[[134 132 147]
 [116 120 118]
 [120 131 105]
 [111 106 111]]
->
[[132 147]
 [120 118]]

[[131 127 135]
 [136 129 134]
 [150 131 144]
 [129 127 133]
 [146 127 131]]
->
[[127 135]
 [129 134]]

[[121 135 153 144]
 [117 155 112 153]
 [128 132 114 114]
 [120 118 158 135]
 [150 144 115 148]]
->
[[135 153]
 [155 112]]

[[103 133 107 136]
 [135 131 126 147]
 [113 126 121 120]
 [134 130 143 125]]
->
[[133 107]
 [131 126]]

[[143 122 131 118 131]
 [122 129 128 151 122]
 [132 125 124 144 127]
 [124 137 135 101 123]]
->
[[122 131]
 [129 128]]

[[143 111 118 108 124]
 [143 106 125 109 121]]
->
[[111 118]
 [106 125]]
---
[[131 139 137 116]
 [142 116 126 151]
 [152 117 141 119]
 [111 105 141 148]]
->
[[131 139]
 [142 116]]

[[126 123 133 114]
 [127 125 135 120]
 [131 139 121 156]
 [129 130 131 133]]
->
[[126 123]
 [127 125]]

[[149 120 107 124 146]
 [149 121 108 124 104]
 [150 133 109 132 127]
 [150 125 108 128 143]
 [151 133 107 134 125]]
->
[[149 120]
 [149 121]]

[[131 106 120]
 [115 124 140]
 [142 132 123]
 [137 106 124]]
->
[[131 106]
 [115 124]]

[[122 115 143]
 [106 116 135]
 [131 133 130]
 [122 138 115]]
->
[[122 115]
 [106 116]]

[[119 103]
 [126 155]
 [112 123]
 [118 118]]
->
[[119 103]
 [126 155]]

[[103 150 125]
 [118 126 128]
 [120 126 128]
 [118 125 128]
 [120 126 129]]
->
[[103 150]
 [118 126]]

[[125 126 105 123 130]
 [124 123 110 119 123]]
->
[[125 126]
 [124 123]]
---
[[146 144 143 150]
 [128 135 123 146]
 [141 141 139 156]
 [134 147 130 155]]
->
[146 135 139 155]

[[119 118]
 [107 120]
 [115 129]
 [141 130]]
->
[119 120]

[[123 130 109 120 122]
 [124 129 106 123 123]
 [122 132 110 122 123]
 [121 135 115 134 133]]
->
[123 129 110 134]

[[102 137 151 140 135]
 [135 153 118 111 114]
 [113 152 148 143 141]
 [130 127 104 106 142]]
->
[102 153 148 106]

[[106 126]
 [133 135]
 [144 118]]
->
[106 135]

[[151 123 121 144 137]
 [124  99 131 116 142]]
->
[151  99]

[[125 155]
 [147 131]
 [141 130]
 [131 129]
 [128 146]]
->
[125 131]
---
[[137 150]
 [140 146]
 [139 149]
 [141 148]
 [139 149]
 [140 148]
 [140 148]
 [140 148]
 [140 148]]
->
[[140 148]
 [140 148]
 [140 148]
 [140 148]
 [139 149]
 [141 148]
 [139 149]
 [140 146]
 [137 150]]

[[129 117 136 134 128 130]
 [130 123 121 124 130 132]
 [133 115 129 132 135 138]
 [128 123 125 125 125 123]
 [130 119 105 113 132 134]]
->
[[130 119 105 113 132 134]
 [128 123 125 125 125 123]
 [133 115 129 132 135 138]
 [130 123 121 124 130 132]
 [129 117 136 134 128 130]]

[[142 130 154 138 139 122 123 131 111]
 [119 132 102 127 128 131 123 127 144]]
->
[[119 132 102 127 128 131 123 127 144]
 [142 130 154 138 139 122 123 131 111]]

[[140 124]
 [114 142]
 [148 128]
 [136 107]
 [149 145]
 [132 139]
 [123 117]]
->
[[123 117]
 [132 139]
 [149 145]
 [136 107]
 [148 128]
 [114 142]
 [140 124]]

[[135 104 122 133 123]
 [125 133 126 124 124]
 [134 139 132 120 133]]
->
[[134 139 132 120 133]
 [125 133 126 124 124]
 [135 104 122 133 123]]

[[130 127 121 121 122 135 136 136]
 [130 131 131 142 135 141 127 128]
 [142 125 118 136 122 137 134 142]
 [139 135 130 130 126 144 130 135]
 [118 128 136 139 112 136 129 119]
 [139 131 135 124 137 135 127 115]
 [137 128 131 127 136 131 129 127]
 [133 122 125 126 132 125 141 129]
 [139 139 137 126 145 124 127 137]
 [150 149 143 119 140 116 123 127]]
->
[[150 149 143 119 140 116 123 127]
 [139 139 137 126 145 124 127 137]
 [133 122 125 126 132 125 141 129]
 [137 128 131 127 136 131 129 127]
 [139 131 135 124 137 135 127 115]
 [118 128 136 139 112 136 129 119]
 [139 135 130 130 126 144 130 135]
 [142 125 118 136 122 137 134 142]
 [130 131 131 142 135 141 127 128]
 [130 127 121 121 122 135 136 136]]

[[136 127 142 132 121 130 127 117]
 [154 137 140 123 106 131 131 100]
 [145 154 143 120 108 119 131 108]
 [133 136 147 131 115 120 117 110]
 [121 119 133 137 132 129 117 126]
 [107 122 127 137 146 120 117 147]
 [143 115 125 128 123 145 135 115]
 [133 140 125 120 126 125 145 133]
 [132 131 129 129 130 126 135 129]
 [133 137 119 119 129 129 152 141]
 [137 126 127 126 123 134 135 122]]
->
[[137 126 127 126 123 134 135 122]
 [133 137 119 119 129 129 152 141]
 [132 131 129 129 130 126 135 129]
 [133 140 125 120 126 125 145 133]
 [143 115 125 128 123 145 135 115]
 [107 122 127 137 146 120 117 147]
 [121 119 133 137 132 129 117 126]
 [133 136 147 131 115 120 117 110]
 [145 154 143 120 108 119 131 108]
 [154 137 140 123 106 131 131 100]
 [136 127 142 132 121 130 127 117]]
---
[[121 118 147 130 131]
 [119 107 154 141 132]
 [129 140 141 134 118]
 [137 131 102 136 138]
 [145 126 154 103 108]]
->
[[119 107 154]
 [129 140 141]]

[[144 146 120]
 [140 106 104]
 [113 108 134]
 [130 103 108]]
->
[[140 106 104]
 [113 108 134]]

[[131 123 136 140 124]
 [126 132 129 133 126]
 [132 122 122 127 122]
 [121 132 106 111 132]
 [137 125 131 135 132]]
->
[[126 132 129]
 [132 122 122]]

[[113 122 121 132]
 [142 139 127 123]
 [133 129 128 139]
 [126 121 126 137]
 [122 130 126 106]]
->
[[142 139 127]
 [133 129 128]]

[[117 154 149]
 [123 142 156]
 [145 112 116]]
->
[[123 142 156]
 [145 112 116]]

[[118 139 127]
 [148 145 110]
 [121 101 142]
 [120 124 141]
 [137 110 114]]
->
[[148 145 110]
 [121 101 142]]

[[131 118 102 138 115]
 [124 133 129 128 122]
 [136 112 134 129 125]]
->
[[124 133 129]
 [136 112 134]]

[[118 107 146 131]
 [130 124 112 138]
 [121 134 139 118]]
->
[[130 124 112]
 [121 134 139]]

[[137 129 120]
 [143 131 132]
 [153 131 122]
 [145 130 141]]
->
[[143 131 132]
 [153 131 122]]
---
[[150 147 106]
 [155 135 150]
 [143 153 133]
 [111 106 133]
 [122 111 141]]
->
[[147 106]
 [135 150]]

[[127 138 121 107]
 [120 125 131 146]]
->
[[138 121]
 [125 131]]

[[117 113 132]
 [137 133 114]
 [128 117 129]
 [133 107 127]]
->
[[113 132]
 [133 114]]

[[134 130 102 137 114]
 [143 129 121 144 136]
 [120 129 115 122 112]
 [143 128 135 142 145]]
->
[[130 102]
 [129 121]]

[[112 114 125]
 [114 140 157]
 [134 138 147]
 [144 138 142]]
->
[[114 125]
 [140 157]]

[[140 121 102 110]
 [133 125 117 121]]
->
[[121 102]
 [125 117]]

[[133 137 149 120]
 [130 118 123 122]]
->
[[137 149]
 [118 123]]
---
[[123  99 137 136 127]
 [142 146 130 139 117]
 [140 149 127 134 114]]
->
[[123  99]
 [142 146]]

[[113 117 126 131]
 [121 114 148 127]
 [130 134  99 124]
 [110 114 121 118]]
->
[[113 117]
 [121 114]]

[[103 128 130]
 [127 110 141]
 [135 145 135]]
->
[[103 128]
 [127 110]]

[[137 136 141 144 117]
 [135 120 121 113 104]
 [123 127 133 129 147]
 [123 133 134 144 142]
 [133 126 124 111 124]]
->
[[137 136]
 [135 120]]

[[120 103]
 [126 102]
 [125 102]]
->
[[120 103]
 [126 102]]

[[118 136 153 114 107]
 [138 127 141 134 129]
 [141 113 156 138 128]]
->
[[118 136]
 [138 127]]

[[131 136 123 120 127]
 [126 128 151 122 131]
 [133 132 133 130 127]]
->
[[131 136]
 [126 128]]

[[141 154 132]
 [112 150 141]
 [149 148 136]
 [152 138 143]
 [148 129 151]]
->
[[141 154]
 [112 150]]
